In the rows, zero is written as 128.
Each run below is a few steps of one of 6 hidden systems, one row a step.
seq 1, z114:
[[141  91 151 123 128 117  85 125 116 129 104 154 158 183 128 136 155 123
  165 125  69  77 134 151 130 176]
 [113  80 138 111 128 157 146 177 118 121 117 198 129 122 128 176 123 127
  156 178 116 100 131 146 168 129]
 [ 98 123 156 109 145 127 190 139 154 134 129 163 105 116 116 149 111 152
  152 124 201  85 160 116 126  89]
 [114 138 137 111 120  81 124 107 148 160  96 103 162 131 119 114 157 180
  175  91 145  90 124  95  68 125]
 [113 104 100 109  70 143  88 146 116 172 111 133 155 122 140 127 168 130
  175 166  84 147  68 124  93 135]
 [103 103 143 144  85 189 154 164 122 143 172 159  79 143 147 125 128  70
  124 182 162 145 123 129 124  92]
 [120 141 174 185 129 123 164 122 152 128 143 123 117 168 119  84 136 104
   99  91 178  90 198 103  85 134]
 [144 157 111 151 122 119  93 107 138 171  87 128 191 133 115 113 156 153
  133  99  58  85 153 137 104 198]
 [141 133 108 111 112 192 100 150 100 165 141 172 121 117 168 193 105 139
  155 183  77 118  87 164 165 134]]
seq 2, z114, 9 rows:
[[152 126 124 149 144 113 115 109 133  89 161  89 100 146 128 109 126 102
   77 110 141 135 147 134 152 129]
 [158 123 106 139 156 101 108 113 131  90 117 108 151 126 114 118 139 130
   81 113  96 124 144 131 156 163]
 [151 137  84 101 156 133 120 124 124 107 122 144 133  96 125 150 118 141
   99 148  99 129 114 148 180 133]
 [138 144 120 103 150 117 140 129 117  86 149 124 102 117 141 153 107 153
  112 130 160 132 114 124 158  90]
 [125 128 122 124 132  73 129 131 128  89 120  91 139 111 120 119 137 156
  121 101 149 153 128  99 118 123]
 [125 125  74 107 114 111 109 115 141 142 115 110 145  95 107 104 147 127
  121 130 106 166 106 135 137 131]
 [142 132 103 106 123 149 109 108 124 120 166 123  89 141 141 120 133 101
  109 149 134 138  99 148 151  97]
 [141 120 153 151 133 106 128 141 115  65 150 114 112 162 134 113 141 115
   89 118 150 122 146 110 126 128]
 [130 134  96 143 130 102 130 137 141 117 102 136 167 102  98 105 150 139
   96 115 101 129 162 128 145 168]]
seq 3, z161 (9 x 26):
[[151 144 190 153 139 142 142 133 105  94 121 146 134 197 147 106 144 105
   99 133 133  81 139  83  66 131]
 [120 178  91 136 113 107 140 166 115 118  82 176 190  78 111 128 140 177
  114 123  80 147 149 114 136 166]
 [112 118  72  65 128 144 130 107 153 165 150 146  88  80 122 165 106 139
  165 153 152 138  92 174 193  79]
 [120 117 192 128 116 137 137  96 138 139 160 111  83 208 142  88 140  81
  146 113 191  96 126 109  62  81]
 [119 160 136 198  95  95 130 155 120 130  82 123 203 125 109  79 156 137
  106  86  78 155 181  94  73 199]
 [133 110  35 103 148 143 108 118 152 162 125 125 134  37 105 176  98 146
  119 150  85 162 119 189 229 150]
 [159  94 173  90 162 176 122  80 135 119 187 115  39 202 162 142 108  73
  128 160 188  70  92 148 136  60]
 [131 176 210 192  99 105 146 170  85  81  93 160 179 206 140  74 166 125
  108 100 112 103 174  60  25 167]
 [ 99 149  34 120 109 102 136 177 135 149  74 173 198   5  88 162 120 196
  136 133  58 188 145 154 202 178]]
seq 4, z229, 9 rows:
[[121 179 128 114 126  95 142 134 125 122 120 130 140 109 139 143 128 199
  146 101 156 107 127  99 105 111]
 [ 94 130 101 126 101  89 137 133 151 155 114 113 145  82 104 115 134 154
  157 100 142 166 142 124 127 130]
 [121 106  92 118 108 119 103 102 150 144 169  87  91 121 123 115 133 104
  132 122 147 156 116 159 159 108]
 [163 122 127 137 137 102  87 119 112  73 161  90 114 166 144 127 148 135
   98 118 125 106 119 125 139 136]
 [139 127 125 149 138 107 128 159 110  83 105 146 164 114 120 138 126 143
   98 125  90 141 154 123 157 170]
 [116 141 104 116 128 159 154 136 132 145 134 177 111  94 123 153  97 115
  128 148 126 150 140 162 178 118]
 [137 165 137 104 135 132 132 109 127 124 159 132  88 146 153 149 117 158
  139 122 174  80 115 125 126  84]
 [118 135 136 134 125  71 127 139 131 114  99 107 168 117 121 126 150 188
  146  95 136 108 140  90  94 144]
 [ 95  93  84 131 102 121 130 136 152 171 115 116 142  70  98 123 127 116
  143 130 110 187 135 148 155 143]]
seq 5, z329:
[[136 108  89 123 107 177  95 119 132 190 117 116 147 109 132 124 148 106
  125 174  77 133  83 133 114 142]
 [149 163 125 118 113 160  94 124  87 129 153 127 104 141 176 161  92 122
  136 148 100 165  79 147 141 110]
 [151 178 156 125 166 114 133  85 115 105 117 142 120 157 131 127  66 109
  121  77 113 154 157 155 147 127]
 [134 117 115  94 168 111 134  93 160 147  72 161 171 122  82 116 136 127
  137 111  94  92 156 147 146 155]
 [112  81 112  86 102 123 103 156 120 151 108 146 150 113 135 170 154 170
  194 163 107 105  81 132 130 126]
 [107 110 177 137 101 106 125 157  89 108 142 107 109 140 167 166  85 136
  179 117 149 193 104 115 113 106]
 [118 108 162 144 159 110 167 100 145 113 101 116 127 133  98  87  90  59
  102  94 142 190 172 124 124 125]
 [129  92  89  84 145 149 133 101 167 153  92 154 148 122  83  82 179  83
  108 170 105  99 110 130 125 124]
 [130 146 118  91  77 153  98 162  91 125 145 164 119 151 170 149 163 152
  163 180 112 112  57 120 105  99]]
seq 6, z161:
[[100  95 143 156 104  94 138 169 125 107 113 138 153 126 112 118 142 124
  138 113 121 154 164 119 124 159]
 [126  68  88  99 142 110 112 128 147 124 120 111 135  94 107 148 141 139
  134 145 118 127 116 148 177 136]
 [150  94 136 105 134 141 102 113 124 118 146 103 106 165 148 131 151 113
  128 156 140  97  83 119 111 102]
 [131 152 148 167 102 135 133 163 101 110 118 125 154 140 147 112 150 134
  102 140 116 136 122  79  71 140]
 [118 150  76 133 123 125 148 156 134 130 123 133 142  52 116 148 119 173
  102 136 129 150 140 125 166 134]
 [131 131 108  94 136 121 120  95 152 129 175 113  75 132 134 144 122 140
  138 121 178  99 118 155 164  84]
 [128 147 181 162  89 108 107 127 110 124 150 117 123 200 155 102 146 121
  153  90 135 114 140 113  70 137]
 [109 121 121 179 100 120 128 173 115 145  99 127 177  84 124 145 116 145
  134 122  83 173 158 126 135 182]
 [136  70 101  95 179 144 135 109 156 142 136 108 103  82 114 182  94 130
  127 155 150 114 118 160 200 109]]
seq 7, z229:
[[111 153 148 101  93 114 132 126 115 112 120 163 126 182 128  69 161  99
  147 122 134 147 107 107  69  94]
 [ 96 101 154 130  83  99 133 152 124 115 115 169 141 173 108  78 175  91
  158 119 122 140 146 124  96 135]
 [105  58 143 130 106 142 129 147 141 138 136 162 116 161 108 108 158  72
  148 154 125 117 143 150 138 135]
 [141  71 154 130 136 166 123 141 127 126 141 141 113 167 139 144 150 104
  124 174 136  64 122 124 124 128]
 [139 103 150 149 141 157 141 162 119 129 100 136 158 124 137 147 145 143
  111 170 117  79 126  86  94 146]
 [113 128 114 146 119 173 161 147 139 177 102 140 150  83 124 126 125 121
  113 167 123 136 126 105 101 129]
 [128 161 116 130 109 169 136 103 142 177 145 119 109 127 138 101 131 109
  110 144 149 123 109 118  88  97]
 [140 165 138 152 105 116 110 111 126 136 131 108 142 163 137  85 157 128
  115 103 123 112 130 104  69 137]
 [116 129 127 165  96 120 116 134 129 150 109 134 158 134 114  94 140 100
  130 107  86 158 158 139 113 172]]
seq 8, z221, 9 rows:
[[156 177  77 115 102 143  76  83 144 142 196 124  84 171 141  97 165 115
  106 122 124  87 117 174 154 118]
 [159 148 167 131 115 130  93 151  72  66 146 184 122 214 162 137 141 112
  128 136  82 100 125 144 135 149]
 [114  81 162 144 153 158 178 176 116 101 106 196 130 117 114 163  85  87
  118 154 120 143 178 148 181 146]
 [106  84 139 109 171 110 174 104 179 138 145 103  83 101 106 155  95 135
  142 109 220  98 160 139 165  84]
 [130 108 162 109 126  50 100 125 117  90 119  66 143 157 144 133 157 187
  166  93 165 103  98  76  72 114]
 [116  93 114 150  98 129 121 183 101 134  69 120 203  80 124 132 155 142
  124 172  66 180  95  82  89 167]
 [119 151  54 146 115 204 152 113 171 217 150 115 109  44 120 126 108 111
   83 167 140 149 123 142 152 109]
 [163 232 112 132 114 115  94  70 137 125 200 102  76 184 159  91 147 152
  104  77 164  73 134 137 111 102]
 [146 152 153 134 108  86  91 168  72  53  95 197 181 197 130 109 168 131
  134 108  41 118 149 133 123 191]]
seq 9, z559, 9 rows:
[[135 175 124 128 116 141 127 148 113 141 127 181 140 127 145 159 124 172
  144 129 106  86 142 141 138 142]
 [111 131 138 134 109 160 138 137 127 179 144 142 107 113 150 176  91 141
  172 136 142 126 128 149 138 116]
 [108  94 129 139 115 144 138 123 162 181 146  98 112 113 127 134 138 129
  145 138 172  97 133 121 108 113]
 [137 150  93 154 118 124 111 109 156 164 131  97 149 113 118 103 162 150
  100 112 122  87 149 121 111 156]
 [153 192 112 155 126 146 114 104 115 150 130 113 140 119 148 124 100 133
   98 111  93 150 133 136 124 145]
 [128 143 165 142 141 150 156 118 114 130 132 111 105 132 151 134  79 105
  116 128 159 163 122 106 101  95]
 [118 117 148 119 157  94 166 121 154 107 113 119 127 128 107 111 135 138
  119 109 182 104 154  97 108 109]
 [143 162  96 105 152  81 115  97 143 114 112 135 147 121 106 123 132 160
  123  84 112 107 152 153 166 146]
 [143 145 128 112 123 117  91 104 104 126 144 108 109 139 153 151  86 127
  153 106 104 177 101 163 155 122]]
seq 10, z221 (9 x 26):
[[125  91 180 153 132 126 154 181  98  81  97 143 156 145 134 124 145 117
  109 156 126 128 132  74  82 138]
 [102  94 106 141 140 151 184 149 168 160 103 139 145  66  89 117 140 118
   98 161 152 119 157 105 131 127]
 [122 149 107 116 113 130 127  96 167 176 155 104 108 126 131 112 163 165
  141 121 182  60 121 113  96  96]
 [137 160 157 165  78 120  95 153  97 126 123 130 162 177 159 113 170 153
  143 115  94  97 123  97  62 164]
 [120 113 112 179 115 174 141 161 132 168 101 162 167  94 112 131 122 102
  105 154  69 138 170 146 147 188]
 [140 138 102 126 157 164 136  73 178 192 166 118  85 112 125 148  99 124
  124 118 163  68 156 174 173 113]
 [165 162 183 121 147  85  88  99 101  87 139 101 125 203 166 143 127 169
  154  78 133  73 121 115  92 132]
 [128  98 159 144 146 113 136 174  89 100  45 158 205 111 117 152 110 127
  132 138  54 172 138 111 124 185]
 [106 104  83 107 162 174 174  95 181 210 112 120 117  35  97 157  72 114
  132 150 155 156 131 155 175  99]]
seq 11, z559, 9 rows:
[[120  70 162 102 127 100 102 109 122  96 155 130  83 186 130 131 106  72
  171 105 133 162 127 181 172 113]
 [111  33 160 141 101  77  97 154 123  90 139  95 128 176 125 115 174 106
  159 122 133 131 130 122 117 145]
 [128  71 120 146 127 108 105 150 125 114  81 133 186 127  99 113 163 110
  120 137  61 138 145 133 135 193]
 [148 114 139 106 139 174 108 114 103 139  93 170 143 163 131 121 119  64
  128 166  56 143  96 152 129 138]
 [108 119 177 116  82 148 138 158 101 122 133 177 114 188 151 108 153  97
  165 158 139 126  99 106  67  97]
 [ 76 119 133 148  83 111 168 184 146 137 114 195 151 117  99 106 170 139
  151 123 142 112 184 116 114 145]
 [129 135  93 133 133 165 127 114 156 170 140 183 117 125 105 129 119  98
  122 129  97 102 176 196 194 158]
 [149 133 155 149  97 171  84 112 111 153 197 112  73 197 178 139 126  96
  143 137 134  96 114 155 120 117]
 [103 106 175 209  80 115 137 184 118 137 139  91 147 136 149 134 148 157
  137 117 154 112 162  77  68 156]]
seq 12, z329:
[[125 117 109 130 121 105 117 118 125 147  43 107 213  98  96  81 153 119
  124 128  59 186 106  88  73 166]
 [118 100  54  73 105 137 111 159 114 109 132 150 118  71 122 149 129 117
  127 189  95 213  65 155 195 104]
 [144 129 161  57 148  95 106  80 105  65 167 121  59 197 152 128  96 103
  158 106 169 151  83 152 146  57]
 [142 163 192 129 163  73 151 106 112  68  57 165 182 194 102  65 141 109
  114  77 105 116 169  88  64 151]
 [ 87  95  67 110 107 124 170 205 142 119  80 227 180  60  75 125 182 148
  119 177  92 126 153 126 172 154]
 [ 84  67 119  76  78 124 117 160 134 131 210 136  44 136 154 177 139 143
  209 162 207 114  81 160 170  52]
 [125 141 242 182 109  89 132 109 102 101 146  77 105 233 160  84 116  91
  144  57 176 139 155  84  27 116]
 [117 130 105 210 125 151 181 165 145 133  68 172 199  88  69  52 160  69
   29 138  70 161 216 103 115 201]
 [115  77  20  76 103 204 115 148 171 171 193 177  72  78 119 158 177 118
  121 234 140  77  84 187 226  97]]

Name the system that made each run.
seq 13, 2 rows:
[[158 118 103 107 135 139  97 111 122 118 144  92 116 131 144 133 144 128
  105 158 122 119  77 122 131 111]
 [130 144 121 133 106 113 120 160 104 100 125 116 146 116 146 130 152 164
  117 144 125 137  99  86  97 125]]
 | z559
seq 14, 2 rows:
[[101 136 140 164  92 168 140 113 155 202 147 152 108 151 119  95 127  73
  142 119 134 120 173 155 113 135]
 [148 120 160 147 132 147  98  89 143 171 143 108 117 187 142 120 142 106
  142 113 128  56 141 139  99 143]]
 | z229
seq 15 (2 x 26):
[[124 167 148 171  92 124 123 156 103 138 108 139 167 137 145 122 137 153
  135 113  98 129 143 101  77 163]
 [117 131  93 158 118 147 137 130 156 180 114 144 151  85 104 124 121 121
  118 123  95 132 172 156 157 168]]
 | z221
seq 16:
[[128  88 188 135 138 113 128 142  96 105  94 111 150 155 146 146 110 119
  153 129 116 150 108  97  90 133]
 [108  87 148  98 150 110 154 126 140 130  66 153 166 124  95 116 133 116
  154 133 118 132 130 111 106 131]]
 | z559
seq 17 (2 x 26):
[[125 106 136 157 157 106 153 123 146 127  73  88 177  93  96  98 130 121
   91 115 122 152 153  84  93 157]
 [123  93  56  95 125 150 133 139 149 144 119 120 136  61 108 129 156 130
  102 191 124 144  84 119 151 109]]
 | z329
seq 18 (2 x 26):
[[140  67  68  69 172 122 123 124 148  98 118 138 124  85  97 153 138 125
  107 167 116 122 107 160 212 123]
 [160 114  92  81 111 131  65 126 105  97 162 115 110 155 159 143 174 143
  128 172 105 100  50 137 145 109]]
 | z559
seq 19, 2 rows:
[[141 109  97 147 146 113 109 164 111 122  98  98 177  59 135 198 114 203
  119 139  85 126 124 120 166 179]
 [152 106 123  75 173 150 117 106 123 129 149  97  88 106 161 208  87 169
  149 162 164  96  67 133 164  79]]
 | z161
seq 20, 2 rows:
[[149 183 129 136 147 119 131 109 116 111 150 102 111 121 150 148  88 156
  104 102 149 137 134 123 139 113]
 [135 160 113 110 139  70 124 130 116  81 104 140 154 123 113 116 132 157
  121  93 109 148 139 124 143 140]]
 | z221
seq 21:
[[ 98 111 121 174  89 120 141 177 144 143 162 124 117 103 129 149 143 164
  135 121 163 101 177 128 145 146]
 [128 109 109 157 108 107 101 148 138 139 159  93 128 112 138 158 157 183
  133 119 140  77 147 129 144 157]]
 | z221
seq 22 (2 x 26):
[[146 143 121 152 120 130 118 133 114 114 118  94 155 126 140 103 152 132
   83 143 111 142 103  80  79 136]
 [136 161  82 129 125 156 141 130 139 143 113 157 150 100 109  97 151 118
   79 152  99 127 135 124 131 139]]
 | z221
seq 23:
[[121 149  81 162  45 120  92 167 109 103 176 126 119 138 138  79 182 105
   96 137 102 184 121 132 130 142]
 [135 115  72 137  98 155 109 155 132 104 185 163  96 136 123 110 168  87
   77 169 110 123 140 170 193 139]]
 | z221
seq 24:
[[137 194 185 202 106 125 121 131  97 118 175 120  99 177 172 142  75 128
  125  66 139 138 187 142 123 147]
 [122 110 148 189 128  92 106 134 125 149 106  94 169 110 124 159  88 144
  153  71  84 155 187 156 151 203]]
 | z114
seq 25:
[[146 106 134 126 168 159 139  98 152 150 136 129 106 132 124 150 104 109
  115 135 142  81 148 151 158 124]
 [160 141 129 107 159 131 109 106 121 138 105 110 151 126 146 160 127 174
  133 135 114  73  98 111 109 133]]
 | z229
seq 26 (2 x 26):
[[155 128  92 148 112  99  98 148 119  69 121 104 167 138 117  75 205 132
   60 140  91 125 118  88 103 162]
 [141 129  76 121 121 130 125 187 105  52 168 151 110  98 138 152 154 157
   68 174 130 130 118 127 191 125]]
 | z329
seq 27, 2 rows:
[[148 192  98 111 118 106 100  93 131 135 128 128 141 138 132 108 147 159
  127  98 108 107 120 134 116 132]
 [117 174 129 146  98 118 125 137 104 133 136 121 124 112 151 140  88 140
  142 103 121 195 125 131 127 120]]
 | z559
seq 28 (2 x 26):
[[108 175 126  89  81  91 119 122 110  93 162 148  87 160 138  94 130 117
  154 100 156 188 102 137 122  74]
 [122 158 136 133 113  71 127 115 131  75 123 159 133 181 100  54 157  93
  113  74 120 150 176 137 123 140]]
 | z329
seq 29:
[[ 99 108 155 157 107 179 144 135 137 201 132 173 113 133 133 159  85  91
  178 133 113 127 167 178 152 144]
 [120  92 170 144 121 170 112  95 141 210 129 121 114 164 139 143  96  78
  182 121 116 111 139 163 114 137]]
 | z329
